One turn moves each row of this set onto another row. After a few examples, where does it send each row asked below?
Z_825: [ -3  -8  19   5  -3   2  -6   6  -5   0  -4  -6   0  -3  -8   5   3   1
   3  16   5   1 -15   0   6   2]
Z_896: [ -4   8  16   1  -1  -6   3   9  -8   1   4  -8  -6  -4   3   9   0   0
  -4 -12   7   4  -3   5 -16  -2]
Z_599: [  4  21   3   3  -4   0  -7   5   6   5  -2  -2   1   2   6   3  -7  -8
   0  -4   6   1 -12   4  -7  -4]
Z_42: [ -4 -12  21   0  -1   5  -4   7   5   9   4  -3   5  -5  -2  13  -6  -6
  -1  -1  18  -4  -4   0   7   1]
Z_443: [ -8   4  -3   8   2  -6  -4   5   2   7   0  -3  -5  -2   0 -13 -10   4
   2  -7   7   3   5   4   7 -11]
Z_578: [ -1  -5  -6   0  -2  -2  -9   8   4   4   0  -1  -2   1   4 -15  11   5
   1  -3  14   2  -1  -1  -3  -2]
Z_676: [ -5 -11   3  -2  -3   2  -4  10   6   1   3  -2   4   1  11   5  -6   2
   4  -7   1  -5  10   0   9   4]
Z_967: [ 0 15  4  3 -7 -5  7  8 -7  1  3 -5  6  1 -3 12  5 -7 -2  0  2 -2 -7  3
 -7  4]
Z_347: [ -3  -3  17   4   6 -11  -3   5 -11  -2   7  -4  -6  -5   0  16  -6   7
   3  -1   8   1   2   2  10   2]
Z_514: [  3  18   8   3  -1  -1  -8   5   5   4  -2  -3  -3   1   8   2  -9  -5
   0  -9   8   3 -10   4 -11  -7]
Z_908: [ -3 -10   8   2  -2   5  -7   6  -1   8   2  -2  -3   5   9   4  12   5
   6  -9 -12   3   0   3   4  -3]
Z_302: [  1   3  10   5   1  -8   1   5 -12   4   7  -1   1   1  -4  16   4   3
   4   9   1  -1  -4   3  14   5]
Z_621: [ -1  -6  -5   2   0  -4 -12   6   4   1   1  -2  -5   1   4 -13  10   7
   2  -7  13   4  -1  -1  -3  -5]
Z_822: [  1  -8  15   2  -2  -3  -5  13   3   0   0  -6  -3  -4  -6  11  -8   8
  -1  12  13   1 -10  -1  11  -6]
Z_518: [ -4 -11  25   4   1   1  -7   6  -6   0  -3  -7  -6  -5  -5   3   2   4
   1  11   7   4 -14   1   1  -1]
Z_181: [ -1  -3  24  -1   5  -3  -1  10 -15  10   5  -4 -11  -3   5   6   2   8
  -3   2   6   5   1   8   3   2]
Z_164: [ -9   6  -3  13   2  -4  -7  -2  -3   5  -2  -2  -3   0  -4 -13   1  -1
   6  -4  -1   3  -1   4   5  -7]
Z_975: [  0  13  11  -3  -6  -1   8  14  -7   7   3  -7   1  -1   4   4   0  -4
  -8  -2   9  -1  -1   7 -12   3]
Z_135: [  1  18   8   2  -3   2  -8   4   3   5  -3  -2   0   0   8  -2  -6  -9
   0  -5   7   1 -10   5 -12  -1]
Z_289: [ -6   7  -6   7  -1  -3  -2   6   2  10  -1  -2  -1   0  -1 -14  -7   1
   1   0   6   0   4   4   9  -7]
Z_281: [ 2 -8 18 -2 -3  2 -3 16  2  7 -2 -6 -3 -3 -3  5 -7  6 -4 16 13  1 -8  1
  9 -3]
Z_268: [ -4 -11  19  -1  -2   5  -4   6   5  10   3  -2   7  -4  -4  14  -5  -7
  -1   1  17  -5  -4  -1   8   1]
Z_790: [  0  -3 -11   3  -3  -4 -10   6   5   1   1   0   0   3   1 -12  13   4
   3  -2  11   1  -3  -2   1  -2]
Z_736: [ -1 -10  22   4  -1   6  -6   3   1  14   3  -2   1   0  -6  15   7  -4
   1  -1   7   2 -12   2   5  -5]
Z_275: [ -3  11   6   4  -3 -10   4   8  -4  -7   6  -7   0  -2  -2  17  -3  -2
   0 -10   6   1  -4   2  -7  -2]
Z_397: [ -1 -10  23   4  -3   8  -6   5   1  16   3  -2   2   0  -5  14   8  -4
   0   0   7   2 -12   3   4  -4]
Z_892: [  0  17   6   6  -1  -2  -9   1   4   0  -2  -3   0   1   6   3  -8  -9
   3  -8   6   1 -12   3 -10  -3]
Z_424: [ -2  -9   6   3  -4   5  -7   7  -1   8   2  -1  -1   6   7   4  14   3
   6  -6 -13   2  -1   4   5  -1]
Z_877: [ -2  -5  -8   4   0  -6 -11   4   5  -2   1  -1  -1   1   2  -9   9   5
   4  -6  13   1  -1  -2   0  -4]
Z_201: [-10   4   2  10   2  -1  -5   1  -5  10  -3  -2  -5  -1  -1 -19   1   1
   3  -4   0   4   0   6   1  -6]
Z_606: [ -4 -11   4  -5  -3   4  -3  12   6   4   3  -1   4   0  12   2  -5   1
   2  -6   1  -5  11   0   8   5]
Z_105: [  0   2  15  -3   0  -1   3  11 -13  11   4  -2   2  -2   3   4   1   1
  -3  13   7  -3   2   5   9  11]

Z_877 moves to Z_790
Z_676 moves to Z_424
Now these:
Z_164 moves to Z_289
Z_275 moves to Z_967
Z_181 moves to Z_347
Z_281 moves to Z_518
Z_135 moves to Z_514

